(in the rows, 128 means zero)
A single turn carries every row of the set below to another of its rows. Some are shown first; where does it send the rows asked next?
Fonof: [141 110 122 146 106 123 136 113  72 129  87 148 135 160 125 138  91 169
 142 145 137 116 147 110 117 111 128 145 160 137]
nuzat: [133 147  97  88 110 122 133 161 106 140 134 108 108 146 113 127 134 135
 117 114 113 139 117 114 155  84 118 137  96 129]
fefi: [163  97 147 138 117 120 135 142 110 174 108 130 116 133 107 138 113 132
 137 132 116 131 131 142 129 102 110 114 127 200]
Zeruv: [125 139 123 163 127 168 142 145 103  95 110 138 111 149 128 157 108 139
 137 118 130 125 141 103 141 131 136 108 151 110]
Dulik: [117 117 122 167  85 113 143 133  99 115 133 143 131 118 110 136 115 137
 144 129 109 133 122 113 139  97 127  95  96 100]
losu: [129 164 121 131  97 121 121  78 101 153 115 121 121 134  99 127 114 138
 157 125 121 102 125 143 137 111 124 139 127 127]
rubo: [100 115 110 110 107 126 157 136 129 158 112 142 102 136 159 118 104 118
 119 117 104 116 129 139 131 135 149 130 117 143]
pilu: [150  88 112 137  94 167 125 152 104 158  91  99 106 129 118 129 135 110
 124 111 117 159 145 142 125 123 126  94 125 130]
fidav: [117  84 124 166  95 134 146 141 135 123 132 117 115 156 128 137 112 149
 165 107 100  99 109 142 133 119 118 112 124 143]
dodum: [138 143 142 138  79 106 119 130 111 144 134 122 138 137 116 137 110 136
 144 123 120 120 138  76 137 110 128  76 126 143]
megus: [122  86 131 123  79 149 113 118  78 160  97 140 103 112 110 118 112 136
 170 124 135 125 135 132 148 117 106  94 115 163]
maper: [129  97  98 124  56 150 122 138 104 158 117 124 128 143 105 128 120 129
 137 115 128 109 147 105 132  99 114 172 123 173]
bazuk: [ 99 118  82 127 127 109 154 151  97 143  77 128 125 141  99 136 113 136
 116 123 131 122 131  91 122 106  91 159 132 170]
Nulan: [144 108 155 145 138 159 141 143  85 142 119 138 128 144 103 135 112 128
 121 108 143 105 129 131 138 103 104 128 176 154]
satuk: [167 104  89 128 105 123 120 166 123 132 111  92  89 139  98 171 103 145
 146 133 119 142 111 106 145 109 113 113 117 129]
kogob: [144  89  99  88 115 121 102 153  93 139  76 131 108 117 113 110 105 138
 133 109 115 122 124  80 130 103 126 153 119 146]
tanut: [133  73 119 129 122 142 132 116 103  92 112 129 129 134 117 131 112 134
 113 131 130 126 125 111 138 111 107 180 126 127]
rogi: [125 114 135 123 137 148 174 135  98 118 108 137 157 142 128 139 101 119
 123 133 116 124 158 122 100 108 103  91 143 131]
Kekag: [128 120  94 122 131 142 127 130  85 112  98 112 125 171  85 142 107 133
 127 127 113 131 140 116  88  92 131 144 160 129]
vela: [105 130 125 113 145  99 150 171 133 128  77 131  96 139 112 143  94 126
 144 124 117 110 127 131 124 114  88 113 121 146]
Zeru: [119 127 100 113 140 150 124 138 108 170 108 107 117 164 112 129 130 113
 134 128 134 129 118  90 127 133 118  74 131 151]
vap: [173 142 138 126  90 123 141 171 104 169 106 133 109 113 140 136 112 121
 124 128 121 139 143 116 147  97 109 121 136 114]
kupe: [126 111 115 114 112 163 114 138  97  99  84 134 126 121 125 145 104 151
 132 117 126 115 146 123 125  88  76 159 160 164]
bomu: [117 125  81  93 115 112 109 100  86 144  81 129 128 144 109 143 137 154
 133 121 108 119 117 143 123 123 111  99 130 120]
rulet: [139 127 109 138 110 133 118 106  92 134  99 120 126 104 109 134 124 136
 104 131 134  95 144 154 133  98  65 111 108 129]
gupob: [ 95 127 100 130  71 134 163 145 108 133  85 119  94  96 117 141 109 128
 149 100  96 104 123 110 119 107 117 103 131 129]
Lizut: [140 101 103 120 119 127 132 145 119  91 100 104 147 146 116 155  96 149
 145 123 129 168 158 105 140 118 104 118 137 111]
veku: [126  82 105 137  94 132  96 126 107 120 134 123 121 134 124 121  65 149
 149 105 111 102 127 109 119 109 140 141 145 151]
noko: [144 129  89 143 136 140  87 107 116 125 121 137 115 116 138 127 135 136
 135 129 102 137 131 145 152 108 100 130 121 117]
Kize: [105 148 101 117 147 170 128 157 102 158  95 135 110 147 138 123 103 131
 132 127 136 120 132 155 122 107 108  89 116 152]
losun: [109  89 113 127 110 148 115 151 125 149 111 145 121  90  96 130 123 123
 152 100 141  86 148 116 135 101  99  88 123 149]
lifis: [125 118  95 123 131 126 135 156 155 142 130 124 135 123 136 119 134 146
 135 105 137 115 141 103 162 107 125 130  91 132]

Kekag turns into tanut
gupob turns into pilu
And these:
losu turns into rulet
megus turns into Kize
dodum turns into losun
vela turns into satuk
maper turns into rogi
Nulan turns into bazuk

A single turn carries every row of the set below to another of its rows. Some are shown first; where does it send the rows asked next?
sogu: [102 131 108 148 111 148 145 131 151 167 118 120 121 149 108 125 152]
ziro: [130 160 143 126 133 123 119 109 143 163 132  89 127 133 155 137 147]
Lim: [122 149 117 159 118 139 116 117 146 147 130 135 103  95 160 142 153]
diruf: [120 148 112  95 154 148 147 126 119  85 130 113 123 151 138 136 136]
Bod: [118 145 106 109 131 158 123 135 144 173 121 138 122 136 167  72 150]
Dibe: [112 147 133 105 120 111 133 146 168  88 123 128 109 132 145  90 162]
keb: [124 153 113  90 150 154 140 123 124  87 129 106 123 146 137 137 137]
gud: [112 147 141 145 143 107 141 114 128 157 134 110 125 147 158 140 148]
lapet: [126 134  95  96 126 101 132 102 123 121 130 129 126 147 147  78 133]
bog: [127 146 120 130 126 110 122 123 125 171 130 105 128 154 144 136 127]
vanu: [125 149 106  90 148 152 139 128 119  90 130 111 124 152 132 136 129]
ses: [113 121 116 120 105 143 149 132 154 114 123 136 133 136 146 167 118]
Zal: [104 140 133  93 154 124 165 115 130 139 132 155 127 131 126 113 172]
Fere: [101 133  76 129 127 135 137 131 139 141 131 142 126 119 189 134 128]
suro: [116 143 127 117 166 129 146 126 136 124 108 136 126  97 177  90 130]
Fuga: [115 133  98 143 139 159 146 134 142 102 122 103 117 161 142  99 118]
momi: [128 156 134  68 141 144 135 109 147 147 128 127 129 116 122 112 169]
nokur: [124 131 120 107 100 153 137 127 163 116 122 121 134 125 146 166 120]
femuk: [ 95 139 129 153 122 153 154 119 161 156 120 115 120 135 119 126 173]
Fuso: [104 139 113 122 141 151 139 133 139 165 122 148 121 139 171  75 158]
zeva: [123 128 109  93 118 146 134 136 148  91 135 134 115 132  93 118 147]
fibo: [125 137 105  75 133 129 138 126 126 159 129 150 131 140 111 109 146]
Gapi: [119 163 119 119  84 129 132 127 153 126 122 122 116 114 130 160 160]
Zoru: [121 146 119 106 124 123 128 121 139 124 123 140 106 119 158  51 142]
Laf: [116 146  79 112 121 150 117 126 153 146 129 121 128 104 189 132 129]
rif: [116 137 114 106 113 105 132 157 157  97 122 137 109 147 136  88 146]
fitip: [106 153 140 126 142 173 151 105 160 163 128 114 117 114 131 135 146]
Vuvu: [101 145  98 128 134 145 138 119 153 133 132 127 124 101 200 136 147]
dur: [120 135 121  95 124 151 137 128 156  85 137 128 114 123 101 118 160]
Tik: [118 141 106 163 117 131 120 125 134 152 132 146 105 106 155 142 143]
nug: [126 145 102 131 134 171 131 130 154 106 122  86 118 150 140  99 121]
Fus: [113 127 117 103 126 141 147 133 148  84 137 139 113 132 101 118 156]
sudi: [ 97 134 124 142 144 154 166 118 139 165 130 141 116 137 123 135 133]
ralu: [135 150 115  98 152 138 122 130 140 137 106 122 129  94 167  87 118]
sek: [111 149 122 114 139 161 131 129 151 162 121 134 119 126 175  73 164]
potad: [121 144 121 107 125 123 127 121 139 123 123 139 106 119 159  53 141]
detoz: [121 144 117 107 126 121 127 120 139 123 123 140 106 119 158  53 141]
dedu: [113 142 116 144 148 166 148 124 152  93 123  92 115 147 150  99 135]
zos: [112 145 118 135 111 162 131 121 166 167 117 102 122 133 113 123 161]
bet: [127 149 120  92 108 116 115 152 169  99 119 119 111 135 136  88 148]
gir: [116 154 106 124  81 120 138 135 140 131 124 134 117 128 127 160 149]
gizin: [114 140 120 104 141 104 145  89 133 105 132 125 123 132 161  82 156]
fafad: [123 135 103 113 154 124 136 138 125 137 106 143 128 112 165  87 109]
Mav: [111 129 132 120 111 151 151 123 163 105 123 129 132 123 154 169 132]
val: [106 156 122 132  92 119 148 128 145 120 125 136 115 122 135 162 165]
Lep: [129 147 104 152 110 137 106 124 140 156 129 134 106 101 152 141 140]
lib: [117 144 110 120 127 168 137 120 146 180 127 122 120 132 114 133 118]
Zabu: [133 150 112  83 127 116 119  91 140 118 130 107 126 125 153  78 147]

dedu turns into Fuga
Lep turns into Lim
Dibe turns into rif
And these:
nokur turns into Mav
ziro turns into gud
diruf turns into vanu
Zabu turns into gizin
Zal turns into fibo
Laf turns into Vuvu
sek turns into Fuso
sudi turns into lib
Gapi turns into val
suro turns into fafad
femuk turns into sogu
zeva turns into dur

